The rows below fall into families. The same turns and mirrors carry the whole set onto itself and the rows of a family onto each other. For each named row, which other rows are in its family? Write them in the order they are listed.
These 36 rows form 6 families of 6 rows each.
j798: 2.352 -2.623 -0.024 0.767 -0.606 1.580 0.449 -1.599 1.135 0.001 2.639 1.083
j204: 2.198 -1.237 0.251 -0.343 -1.014 2.365 -1.851 -1.711 0.950 -0.031 1.097 0.003
j503: 1.807 -2.230 -0.394 -0.064 -1.345 2.481 -1.231 -1.449 0.325 -0.192 1.303 0.689
j984: 2.266 -1.921 -1.838 1.386 -0.267 3.525 -0.570 0.057 0.832 -0.780 2.831 0.053
j134: 1.892 -2.824 -0.696 1.047 -0.588 3.221 -0.365 -0.147 0.824 -0.752 2.755 -0.167
j38: 2.076 -3.084 0.179 1.418 -0.848 2.660 -0.616 -0.043 1.111 -0.800 2.139 -0.993
j905: 2.021 -1.980 -0.234 -0.083 -0.789 2.603 -1.246 -1.640 -0.396 -0.324 0.937 0.450
j527: -0.978 1.802 -0.812 -0.431 -1.058 -1.217 0.853 1.635 1.496 1.013 -1.179 -1.401
j523: 2.610 -2.027 -0.175 0.393 -0.735 3.290 -0.809 1.007 1.003 -1.400 2.490 -0.412
j142: 2.762 -1.792 -1.064 1.174 -0.202 1.539 0.614 -1.835 1.197 0.143 2.977 1.368
j524: -0.957 1.106 -1.253 0.691 -0.586 -0.003 1.335 3.567 1.873 0.227 0.012 -2.551
j491: -1.052 2.119 -2.063 -0.157 -0.630 -0.546 1.859 1.366 0.052 0.853 -1.280 -0.530
j423: 0.329 2.308 -1.459 1.226 -0.106 -1.182 3.158 2.280 0.588 1.280 1.125 -0.706
j580: 3.321 -1.968 0.599 0.428 -0.357 1.159 0.845 -0.870 1.572 -0.628 3.158 0.918
j930: -0.589 1.985 -1.569 -0.880 -0.728 -0.900 1.404 2.024 -0.051 0.011 -1.089 -0.404
j458: -0.430 1.846 -2.026 0.574 -0.801 0.004 1.775 3.472 0.699 0.285 0.310 -2.369
j864: 0.152 1.879 -0.530 0.871 -0.350 -1.196 3.738 2.260 1.245 0.655 0.811 -1.332
j546: 2.049 -1.200 -1.520 0.283 -0.884 2.542 -1.417 -1.646 0.151 -0.079 1.315 1.039
j951: 2.504 -2.865 0.806 1.212 -0.654 0.995 0.195 -1.469 1.280 -0.046 2.197 0.080
j465: -0.545 1.128 -1.896 0.569 -0.137 0.339 2.289 4.085 0.374 -0.803 0.362 -1.502
j290: -0.203 2.872 -1.726 0.119 -0.795 -0.858 1.627 1.761 -0.236 1.504 -0.304 -0.607
j490: -0.450 2.438 -1.583 -0.458 -0.934 -1.164 1.636 1.726 0.489 1.008 -0.583 -1.374
j191: -0.226 2.277 -2.173 1.094 -0.603 0.427 1.872 3.461 0.095 0.630 0.583 -1.688
j164: -0.519 2.018 -1.140 0.757 -0.798 0.549 2.047 3.451 0.514 0.132 0.120 -2.329
j929: -0.400 1.346 -1.733 0.983 0.269 -1.276 3.867 1.792 1.047 0.778 0.517 -0.380
j11: 2.282 -2.094 -0.060 0.953 -0.378 3.302 -0.852 0.097 1.538 -0.768 2.623 -1.349
j655: 0.064 1.242 -1.040 0.310 0.104 -1.832 3.623 2.174 1.099 0.155 0.693 -0.167
j764: 2.268 -2.747 -0.408 1.269 -0.098 3.204 -0.360 0.103 0.271 -0.855 2.562 -0.528
j284: 2.776 -1.735 0.787 0.725 -0.111 1.465 0.374 -1.712 1.910 -0.007 2.729 0.132
j238: -0.379 1.168 -0.507 0.909 -0.218 -1.738 2.862 2.166 2.392 0.742 0.517 -1.486
j152: 2.632 -1.300 0.257 -1.019 -1.228 1.915 -1.488 -1.237 0.465 -0.548 1.015 0.857
j174: 2.695 -2.527 0.199 0.692 -0.056 1.532 0.809 -1.685 0.695 -0.052 2.550 0.832
j729: -0.912 1.375 -2.535 0.952 -0.068 0.802 2.247 3.391 0.506 0.137 -0.164 -1.696
j642: 1.905 -2.442 0.273 0.383 -1.311 1.799 -1.490 -1.456 0.462 -0.170 0.800 -0.167
j874: -0.389 2.670 -0.826 -0.336 -1.248 -0.946 1.845 1.660 0.357 0.848 -0.849 -1.089
j749: 0.126 1.875 -1.292 0.579 -0.347 -1.681 3.320 2.223 1.345 0.954 1.048 -1.616

The rest of the family of j164: j905, j864, j764, j174, j874
The rest of the family of j11: j204, j491, j929, j284, j729
The rest of the family of j290: j38, j423, j951, j191, j642
The rest of the family of j527: j984, j142, j524, j546, j238

